P: [151 100 123 104]
A: [ 67 124 127 110]
X: [173 139 144  72]
H: [173 139 144  73]
J: [145 131 130 106]
R: [ 96 139 144 198]
K: [122  82 108 172]
C: [119 116 176 134]
K?
[122  82 108 172]
tail: [ 82 108]
[172]
tail: [ 67 124]
[127 110]
J?
[145 131 130 106]
after: [131]
[130]

Y: [158 155 137 140 125 110 158 117 123 118 142 152 109 137 151 115 145 147
 107 174 116  94 117 138 134 150]
V: [110 124 147 103 107 151 115  99 118 146 128 124 125 116 109 122 162 147
 108 174 116 119  76 120 118  89]
W: [147 128 118 134 125 107 138 114 158 114 118 122 105 157 157 118 136 154
 124 172 128 131 147 106 140 113]
B: [158 124 137 140 125 110 158  99 123 118 126 152 109 137 151 109 145 147
 107 174 116  94 117 138 134 150]
tail: [158 124 137]
[140 125 110 158  99 123 118 126 152 109 137 151 109 145 147 107 174 116
  94 117 138 134 150]
places B: [125]
4

D: [157 115 133 102 147 101 100 172 138 100 145 186  83 101 101 128 149 108]
G: [ 91 108 107 156 108 119 124 102 144 160  86 144 108 126 133 146 169  80]
L: [137 132 153 153 162 136 129  91 156 117  86 129 141 118 100 128 148 108]
F: [137 132 153 153 162 136 129  91 139 117  86 129 141 118 100 128 148 108]
Z: [174 164 175 122 114 129 155 116  92  82 145 113 144 134 108  97  93 162]
E: [157 115 133 102 147 173  78 172 138 113 145 186 111 145 145  79 133 158]
tail: [138 113 145]
[186 111 145 145  79 133 158]
places E: [145]
10 13 14
after: [173]
[78]
places G: [108]
1 4 12
places D: [101]
5 13 14
D?
[157 115 133 102 147 101 100 172 138 100 145 186  83 101 101 128 149 108]

U: [ 75 136 122  64 127 118 107 102 156 130 153  86  99  95 200  91 155 176
 161  71  99 135 162  83 124  62 138 163 148 170 179 135 132 198 196 100
  96]
N: [119  68  96 166 135 122 121  85  78 196  74 162 182 185  70 108  84  73
 187 187 200  62 142  87 133 190 110  91 171 101 141 111 150 129  67  61
 186]
Q: [ 92 196 159 151 192  75  82  91 131 105 148 107  66 142 115 176 154  98
 100 107 156 111 133 108 187 156 132  58 129 139 173 184 166 115 134 136
 170]
after: [85]
[78]
after: [84]
[73]
N?
[119  68  96 166 135 122 121  85  78 196  74 162 182 185  70 108  84  73
 187 187 200  62 142  87 133 190 110  91 171 101 141 111 150 129  67  61
 186]
after: [95]
[200]

seker: [ 58  71 132 101]
vuto: [167  70 143 176]
Degu: [175 122 146 123]
bibo: [ 72 181 121 150]
after: [175]
[122]
vuto?
[167  70 143 176]
after: [58]
[71]
bibo?
[ 72 181 121 150]
places Degu: [122]
1

pigi: [122 143  87 121 110 140 126  97 126]
bugal: [139 134 141 122 117 122 127 124 120]
lus: [128 131 127 130 118 122 124 131 131]
vizif: [153  98 147 174 142 143 139  86 137]
Kuvud: [124 119  87 118 121 147 148  85 156]
loz: [131 131 128 139 120 123 125 126 140]
tuti: [139 134 141 122 117 125 137 124 120]
zeraf: [153  98 147 174 142 143 121 139 130]
bul: [154 105 137 172 134 140 110 145 113]
nusoz: [105 126 126 142 140 138 120 139 161]
after: [154]
[105]
which: [139 134 141 122 117 122 127 124 120]
bugal
tail: [147 148]
[ 85 156]
places bugal: [122]
3 5
lus?
[128 131 127 130 118 122 124 131 131]

ruson: [133 137 103 134]
Sopi: [100 141 153  89]
Dok: [173  87 169 186]
lala: [175  99 155 182]
tus: [104 141 134  93]
levat: [ 97 135 148  89]
feb: [123 161  65 114]
telen: [ 96 124 158  98]
tizu: [133 137 152 154]
vub: [133 137 156  91]
vul: [152 115 146 160]
Sopi?
[100 141 153  89]
after: [87]
[169]

S: [129 118 150 109 135 109 109]
M: [134  89 135  89 135  89 108]
T: [129 128 150 109 135  90 199]
places S: [129]
0
which: [129 118 150 109 135 109 109]
S
after: [134]
[89]
tail: [135  89 135]
[ 89 108]
places S: [109]
3 5 6
places M: [135]
2 4

Ber: [112 126 105 100 136 146 116 130 133 169  99  94 113]
veg: [164 108 146 146  82 127 157 140  83  87 130 125 132]
Gugef: [ 98 163 131 130 182 105 103 104 185 124 170 177 134]
napav: [149 104 119 117  96 155 149 151  91 158  79  70 115]
tika: [160  92 135 137  66 133 154 143  64  91 108 101 126]
vef: [142 113 124 125 109 148 142 144 105 163  89  85 122]
Toge: [146 131 152 155 108 112 141 128 112  78 164 166 146]
tosed: [110 143 126 127 156 113 112 112 156 122 148 152 130]
Lam: [148 101 119 122  63 159 149 156  89 165  71  65 118]
nol: [106 143 123 126 153 118 108 114 186 124 144 148 132]
tail: [185 124]
[170 177 134]
after: [64]
[91]
nol?
[106 143 123 126 153 118 108 114 186 124 144 148 132]
Toge?
[146 131 152 155 108 112 141 128 112  78 164 166 146]

Folu: [ 89 150 115 148 107  92]
teb: [ 89  83 116 148 107 133]
femok: [ 89  83 115 148 116  92]
suse: [173 157 195  66 109 175]
tezem: [170 184 122 123 133 160]
kepe: [149 141 129 117 126 142]
Zud: [124 139  85 161 144 118]
gozo: [170 134 122 123 133 160]
Folu?
[ 89 150 115 148 107  92]
tail: [ 89 150 115 148 107]
[92]
after: [144]
[118]
after: [149]
[141]
after: [134]
[122]
which: [170 134 122 123 133 160]
gozo

Zefak: [ 72 129 160 159]
mabak: [127 105 152  95]
gup: [161 153 154 161]
Bibiz: [153 153 153 162]
which: [127 105 152  95]
mabak
Zefak?
[ 72 129 160 159]
places Bibiz: [153]
0 1 2
after: [152]
[95]
tail: [127 105]
[152  95]
places gup: [161]
0 3
after: [160]
[159]

Ruval: [132 133 150 162 119 166 107 131 111 147 150 127 150 114 150 138 131 131
 131 168 173 129  94 173 107 150 159 117 150 100 135 144  96 151 130 116
  83 139 125 132 156 100 152 128 109 188 126 178 138 122 143 103 164 116
  85  87 148 136]
todi: [132 133 150 162 119 166 107 131 111 147 150 127 160 114 162 138  97 115
 139 168 173 152  94 173 107 171 159 117 126 100 135 144  96 151 130 116
  83 139 125 132 156 152 152 128 109 188 126 152 138 122 143 103 164 116
  81  87 148 136]
kog: [130 125 142 136 134 137 137 120 131 127 122 122 139 133 141 144 127 133
 127 154 146 119 124 137 113 137 142 137 131 127 121 123 122 143 125 139
  97 134 134 131 137 123 136 130 130 133 125 136 138 127 131 126 151 112
 101 114 153 130]
geki: [131 142 140 165 121 161 121 135 116 147 142 128 157 121 157 133 109 123
 132 167 151 119 103 162 106 165 146 142 135 109 131 133 112 148 126 131
  90 133 139 128 147 100 158 133 109 161 134 164 140 122 136 119 159 115
  96  92 142 135]
suvud: [132 140 137 155 120 151 131 132 122 142 138 127 152 123 148 130 112 123
 132 156 162 124 108 152 112 157 141 133 130 111 135 135 114 145 127 124
 102 132 133 129 145 105 149 128 116 138 133 161 135 125 136 112 150 121
 107  99 132 134]
places kog: [137]
5 6 23 25 27 40
kog?
[130 125 142 136 134 137 137 120 131 127 122 122 139 133 141 144 127 133
 127 154 146 119 124 137 113 137 142 137 131 127 121 123 122 143 125 139
  97 134 134 131 137 123 136 130 130 133 125 136 138 127 131 126 151 112
 101 114 153 130]
Ruval?
[132 133 150 162 119 166 107 131 111 147 150 127 150 114 150 138 131 131
 131 168 173 129  94 173 107 150 159 117 150 100 135 144  96 151 130 116
  83 139 125 132 156 100 152 128 109 188 126 178 138 122 143 103 164 116
  85  87 148 136]
places Ruval: [150]
2 10 12 14 25 28
places todi: [152]
21 41 42 47
places Ruval: [132]
0 39
todi?
[132 133 150 162 119 166 107 131 111 147 150 127 160 114 162 138  97 115
 139 168 173 152  94 173 107 171 159 117 126 100 135 144  96 151 130 116
  83 139 125 132 156 152 152 128 109 188 126 152 138 122 143 103 164 116
  81  87 148 136]

febat: [142 142 143 129 127 135 108 131 123 126]
letu: [125 167 148 101 148 101 133 101 148 148]
lini: [124 142 131 119 132 119 136 138 118 103]
bik: [143 135  96 143 113 136 153  88 129 116]
kobeg: [107 118 124 107 131 105 120 119 133  76]
guso: [108 150  92 115 114 140 141 104 147 137]
tetid: [142 142 143 129 127 135 129 131 123 126]
zof: [132 150  92 125 114 140 141 104 138 137]
places letu: [133]
6
places letu: [148]
2 4 8 9
which: [124 142 131 119 132 119 136 138 118 103]
lini
bik?
[143 135  96 143 113 136 153  88 129 116]
lini?
[124 142 131 119 132 119 136 138 118 103]
which: [143 135  96 143 113 136 153  88 129 116]
bik

Gupa: [171 167 125 175]
zur: [ 93 157  63 108]
Bikun: [111  89 149 102]
vad: [111 153 149 102]
after: [125]
[175]
Gupa?
[171 167 125 175]

Guliz: [ 92 126  94 147 121 143 134 155 136 127]
sivi: [ 92 126  94 130 121 130 129 130 123 130]
rarid: [148 125  94 148 128 134 126 138 128 127]
poto: [ 90 193  90 128 182 112 158 106 167 127]
poto?
[ 90 193  90 128 182 112 158 106 167 127]
places sivi: [130]
3 5 7 9
after: [155]
[136]
after: [167]
[127]
Guliz?
[ 92 126  94 147 121 143 134 155 136 127]
after: [182]
[112]
tail: [ 94 147]
[121 143 134 155 136 127]

vesa: [ 66 186  66 186 186 186]
tavad: [136 150 131  83 138 110]
res: [167  84  63 157  80 125]
mil: [136 150 185  83 145 148]
after: [84]
[63]
after: [167]
[84]
mil?
[136 150 185  83 145 148]
places tavad: [131]
2
which: [ 66 186  66 186 186 186]
vesa
places vesa: [186]
1 3 4 5

Puv: [179  95 118  99]
mukab: [179  95 118 100]
Vemil: [154  74  75  71]
mukab?
[179  95 118 100]
tail: [74 75]
[71]
after: [75]
[71]

